Families of rows that turns and mirrors carry onto each other, the same ones carrying the whole set onto itself: the rest of each named row's family, in list order
10 families of 3 rows
lidof: 11,-2,-2,9,-12,-4,-5,12,-10,4,-10,6,-13,3,1,11,10,10,-4,-8,-12,12,-10,7
Dano: 10,-13,-5,14,-7,-6,-5,15,-11,4,-7,4,-2,-5,12,10,12,7,9,-2,-16,8,-9,7
zuzan: 8,-8,-5,17,-2,-8,-2,8,-15,-2,-10,9,-7,0,4,16,8,9,2,0,-7,18,-3,13
noro: -11,-2,-11,16,9,-1,-8,2,-18,6,3,-8,7,1,5,0,-16,3,-9,3,-5,-6,9,8
feb: -10,-1,-16,9,9,3,-15,4,-9,0,11,-5,11,-4,5,8,-11,3,-12,-1,0,-7,7,10
Vugap: -14,5,-12,8,7,-5,-12,3,-19,3,7,-3,11,4,9,-3,-16,-2,-7,1,-8,0,-2,4
mur: 8,-8,-11,7,-9,-10,-5,10,-12,0,-12,7,-8,-3,8,12,2,12,-4,-8,-15,16,-11,14
vala: 12,-2,-12,5,-5,-2,-15,-6,11,6,-3,-8,-3,8,14,2,-6,12,2,3,5,-9,-17,5
tifu: -5,5,-12,4,11,-2,-18,-1,-21,0,0,-3,8,5,4,3,-18,7,-16,8,-9,-1,-4,9
relan: 20,0,-14,14,-12,-1,-21,0,6,-4,3,-12,1,7,8,0,-8,11,0,7,3,-11,-10,12
ponel: -7,5,-10,11,8,0,-12,5,-20,-1,8,-4,7,3,-3,-8,-9,2,-13,0,-9,-2,7,9
desiz: 13,-10,-14,15,-6,5,-14,-4,16,-9,2,1,0,8,12,5,-6,11,3,13,-7,-3,-12,5
Tobe: 16,-5,-13,14,-4,3,-22,0,17,3,6,-2,-6,8,11,3,0,9,-8,11,-2,-8,-8,5
logis: 2,-11,-6,9,-7,3,-2,8,-10,-4,-8,11,-5,-4,-1,15,-3,12,5,-1,-12,18,-11,13
zadu: -8,5,-10,17,6,-2,-9,10,-17,0,10,0,7,3,-4,5,-13,2,-14,-1,-7,-10,4,8
Dekos: 6,-11,-6,15,-1,1,-4,11,-13,3,-19,7,-7,-8,8,12,-3,0,0,1,-8,13,-4,17
Bebu: 15,3,-16,11,-9,7,-13,0,14,-2,1,-7,-3,14,6,0,-3,12,-3,10,-12,-10,-8,4
pitiv: 16,1,-14,12,-8,3,-17,-9,12,1,3,-4,-1,4,9,1,4,4,6,9,-5,-10,-11,3
Tutis: 16,4,-16,12,-8,2,-22,-1,12,-3,3,-5,-6,11,3,-3,0,7,3,8,-1,-9,-10,2
Fetin: 18,-5,-16,11,1,7,-22,0,16,0,2,-1,-3,6,6,8,3,5,-5,5,0,-6,-10,-1
mazev: 2,-10,-6,13,-11,-4,-5,11,-10,1,-9,8,-11,-8,4,16,-3,11,5,4,-15,15,-10,15
Sona: 7,-8,-6,15,-7,-6,-1,13,-13,-1,-10,9,-12,-2,0,8,8,10,7,-5,-11,12,-7,9
finas: 17,4,-10,15,-7,-2,-16,-4,6,3,1,-5,-1,19,2,-3,-5,5,-1,7,-4,-12,-9,-4
Domu: -8,3,-7,13,4,5,-14,3,-27,-2,8,1,9,5,5,1,-5,2,-13,9,-5,0,3,13
difi: 17,-3,-14,12,-6,0,-19,-8,8,1,1,3,-6,17,12,3,-3,5,-4,5,1,-14,-12,4
nas: -8,-2,-9,15,11,3,-11,-1,-13,0,-3,-10,11,1,1,-3,-17,-4,-8,-3,-4,-3,5,8
Laneb: 1,-15,-2,12,0,-13,-5,4,-11,2,-7,10,-5,-2,8,14,8,6,-4,-5,-14,10,-16,11
varip: -2,8,-6,10,8,1,-13,5,-16,-2,9,-6,11,-4,4,-4,-18,6,-12,-1,-7,-3,6,10
gar: -12,9,-8,12,-2,-5,-9,4,-21,0,8,-5,9,3,-5,-2,-10,3,-11,-3,-11,2,-2,3
sanes: 1,-2,-4,19,-10,-4,0,15,-7,4,-12,4,-11,0,5,10,7,2,3,-1,-8,16,-11,11

The rest of the family of Tutis: ponel, Sona
The rest of the family of varip: zuzan, pitiv
The rest of the family of Dekos: feb, desiz
The rest of the family of Fetin: logis, nas
The rest of the family of sanes: zadu, Bebu
The rest of the family of mazev: noro, Tobe

Families of rows that turns and mirrors carry onto each other, the same ones carrying the whole set onto itself: the rest of each named row's family, in list order
4 families of 4 rows
P: 0,-2,-7,-10,15,-1,-8,-4,7
Q: -9,1,-1,-8,-1,-10,3,-9,12
Z: -5,1,0,-11,13,-4,1,-5,8
A: 4,-4,-5,10,-11,-3,-10,-15,-10
S: -1,-1,7,-4,9,0,-12,-26,-1
R: 2,0,-11,8,0,8,-5,-13,-13
F: 8,-6,-4,7,3,3,-11,-11,-15
K: 0,-3,11,2,-3,5,-7,-21,7
H: -7,-13,-12,-10,4,-2,0,-8,-12
B: -4,-6,6,-10,3,-14,-3,-9,10
G: 0,0,-12,9,-5,5,-5,-15,-12
W: -2,-6,7,-11,8,-11,-4,-6,9
C: -5,-2,-8,-6,-7,-8,-5,-10,15
V: -5,-15,-8,-4,-8,3,5,-4,-3
N: 5,-1,3,6,9,0,-3,-9,-17
U: -1,-1,1,10,-12,-8,0,-15,-10

The rest of the family of Q: Z, A, F
The rest of the family of R: B, G, W
The rest of the family of N: P, C, U

